One turning vector, and how many steps it has turned
The counts run from 0 to 215.
[-13   1  18 -28  -6  10   3  19  15  24 -20 -25 -23  -7 -15   2 -12  -1
 -16  26  47  37  -5  -7 -36   1  22 -24  10  38  35  -7 -31  29  -2 -17
 -12  11]
8
[-26  36   3 -27 -16  28   0  15  -6 -12 -19 -11 -10 -39 -15   5 -25  22
 -11  21  31  19 -22 -35 -22  -2  17 -46 -16  22  23 -11 -20  -5  -8 -13
  17  -1]
184
[-12   1   7  13  13  11  14   7  -7   2 -19   5  -4 -11   7  -9  35 -42
 -22 -16  12  28  -8  13 -45  -7  21 -24   8  15  26  38  14  18  -7 -46
 -33 -32]
108
[-22  -5  15 -44  20  17 -21   7  28 -37 -21   1  -6 -20 -39  10  -4 -10
 -14  13  55   8  17  -6 -18 -42 -11 -17  -2   2  -9  18  -1  -5  22   3
  13   5]
48
[-19  18   9   3 -19  -2  20   2 -16   7 -19  -3   4 -13   5   2 -20  12
 -14   7  31  24  -5  -8 -17 -17  51 -39  14  54  43  23 -11  15  -4 -34
 -10  26]
141
[ -6  20  -7  14  -6  13  23   4 -43  15 -28  -3  10 -19  11  -3  -8  -8
 -17   4   9  15 -11 -17 -23 -26  37 -23  12  37  36   7   8  14 -17 -41
 -25  18]
130
[ 18  -5  -7 -17  33 -12  13 -27 -19  33  -7   4 -12  12   7  -7  12  -5
 -47   2  38   8 -19  -8  -7  -5   4 -23   7  12  25   5  27  30 -14 -39
 -33 -15]
116
[-12   5  32 -21  -4  -7   3  -4  -4  14 -10 -19 -20 -15  -4   5 -13  11
 -15   8  19  35   1   1 -15  -5  31 -38   5  51  43  14 -24  26  -4 -27
 -17  11]
152
[ -9 -13  41 -16  20  11  -9   7   7  18 -24 -12  -8   3 -33  13  27  42
 -20  18  43  31 -17  16 -30  -7  12 -29   9  17  -5 -25  -3   9 -17 -15
 -17  -8]
10
[-12  12  -3 -37 -20  32   8  13  -9  -5 -33 -30 -10 -28 -16 -12 -46 -12
   2  19  24  25   1 -28  -9 -32  16 -23 -22  12  32 -14 -27  -3  -6 -20
   7  20]
178
[  9  16 -31 -36  23   5  10 -11  -6  -3 -17  25 -17  -7  -4 -13 -15 -22
 -40   0  60  -5 -20 -32  -4 -20 -10 -26  -2 -17   8   6  23  18   2 -13
  14  -9]
84
[ -9   9  -1 -50   4  14  -2  -5 -21  -5 -30 -16 -25 -21 -13   3 -34   6
 -32  26  32   9 -10 -19 -15 -27  -7 -24 -18   6  17 -39 -28  13  -5   5
 -10  28]
30
[ -8  15  17 -27  -2  21  -3  38  15  -4 -20   9 -34 -26 -17  -8 -21  26
 -19  13  48   9 -21  -8 -21   0   0 -43  -2  -8  -1 -18 -29   6  -3   3
  24  -5]
190
[  2  20   2 -14  27 -16  18  -5   1  32  -1  22 -18   9  10  -4  16 -17
 -43   1  53  -2 -21  -2 -24   9  -2 -38  12  20  23  30  17  42   1 -26
 -13 -24]
105
[ -2  11 -21 -14  12  30   5  19 -15 -26 -32  18  -1 -34  -7 -19   0 -57
 -17  -8  22   6  -5 -11 -22 -38   3  -9 -18 -36   2  20  23  -3   2 -28
 -13  -6]
81
[ -8 -24  26 -38  23  32 -14   5 -13 -14 -43 -19 -10 -20 -36   7  -4   0
 -17   9  24  22   4   0 -18 -49   0  -3 -10 -14 -16 -25  -8 -10 -13 -10
 -25  26]
27
[-26  13  10 -43  -3  16 -15  27  30  -7  -7 -10 -42 -16  -8 -16 -16 -21
 -18  12  36  12  -4 -16 -40   7   0 -27 -19   0  15  -4 -34  26  10  -3
   8 -12]
200
[-22   9 -11 -23  -1  36  -9  25  -9 -13 -24 -13 -32 -31  -6 -10  -9 -51
 -20   4  13   9  -3  -7 -52 -24  -7  -7 -32 -23   0 -15  -9   4 -10 -10
 -24 -10]
215
[-18  20 -18   1  -6  11   6  23   5   7  -3   2 -11  -9   7  -8   1 -51
 -20   1  35  10  -4 -10 -41  -3  21 -29   7  19  36  49  10  27  14 -30
  -4 -14]
98
[-15   3   5 -41  20  36 -17 -13   3 -12 -25 -19  15 -19 -46  14 -20  29
  -5  22  53  20  -8 -32  10 -33  11 -31   1  -5   5 -12  11 -10   1 -14
   7   2]
181
[-26  24  10 -45  17  18  -4  -2  14   5  -2 -14 -38 -22 -10   8   5  -8
 -35  13  37   7 -22 -23 -34  17 -18 -34 -28   6  13  -9 -11  18  -3  -2
  -9 -23]
206
[-11   9  10 -52  16  17 -17   7  32   2  -5  -7 -24  -8 -37  -2 -11   5
 -18  17  61  14 -14 -16 -15  -5  -7 -32  -3  -6   9 -12  -8  25  16   0
  18 -19]
196
[ -1   1  25 -39  20   7  -3   3 -18 -11 -43  -1 -15 -21 -25   8 -11  27
 -36  18  44  10 -18 -11 -13 -30 -11 -22 -15 -17 -16 -44 -12 -12 -20   4
  -9  24]
31
[  8 -11  -4  -1  32  20  16 -19 -32  12 -28 -11  24   4  -8   6  20 -19
 -28   2  25  21  -7  -2  -8 -43  24  -7  10  13  17  14  30   4 -18 -45
 -40   2]
123
[-35  33  -5 -39 -10  13   1   4 -14 -26 -23  -7 -19 -32 -12  14 -20   1
 -18  27  38   4 -19 -28 -24 -21   3 -35 -20  32  18  -6 -18   2   4   2
   4  25]
40
[-22  12  30 -25  12   2   1   0  -6  25 -11 -21 -23 -15  -9  16   8  27
 -27  19  30  26 -22  -5 -34  13  15 -38  -8  32  18 -27 -20  21 -18 -15
 -21   1]
14
[-12  42 -33 -23  10  13  19  -9 -30  -9 -13  19 -19 -31  14 -12  -7 -21
 -37   4  33 -16 -33 -36 -16  -3  -6 -44 -17   1  19  14  18  11   1 -18
   7 -16]
83
[ -2  -8  42 -36  33  -1  -2 -29  -2  15 -10 -22 -16  -9 -25   9  -1  34
 -26   9  39  30  -8  -2   9  -8   5 -46   7  27  18  -1  -8  18 -20 -23
 -17  -8]
159
[-28   3  26 -22   3  34  -1  12 -24 -23 -38 -24  -8 -28 -15  15   1   0
 -18   9   5  28 -12 -10 -31 -28   7 -11 -25  17   8 -25 -12 -18 -31 -15
 -30  16]
28
[ 16   6  -9 -16 -13  -9  25  -1 -30  26 -26   8 -13   5  15  -9 -32  -8
 -28  11  41  15 -12 -20  -2 -25  24 -18  10  30  40   5   5  28  -8 -32
  -8  32]
131
[ -7  26   6   9   1 -10  26  16  -6  11 -12  24 -28 -16  21 -16  17 -25
 -38  -7  29   7 -28   2 -50  21  18 -39   6  16  19  31   5  24  -8 -34
 -14 -24]
104
[-16 -14  28 -33  31  33 -16  12  12 -12 -18  -6 -23 -22 -28  -3  18 -18
 -28   3  35  17  -8   5 -36 -19 -19  -8 -21 -27 -17 -13   0  -2 -16  -9
 -20 -29]
208
[-21  16  39 -34  23 -11 -13   8  12 -12 -15  15 -35 -32 -15   8   9   3
 -40   2  34  -8 -24  -6 -27   7 -17 -55 -12   4 -12  13 -11  12   5   9
   6 -14]
57
[-30  19  14 -46  22   3  -3  -9  11 -24 -16   2  -9 -25 -30  28   6  17
 -31  18  60  -2  -8 -17 -14 -14  -9 -41   4  21   1   7  -5  -1  11  11
  16  -2]
47
[ -2   0  25 -10 -15  -3  13  33   3  15 -28  -2 -13 -11  -2  -6 -24  -5
  -6   3  28  41   1   8 -27 -29  43 -21  21  35  30  17 -23  21  -5 -32
  -8  22]
146
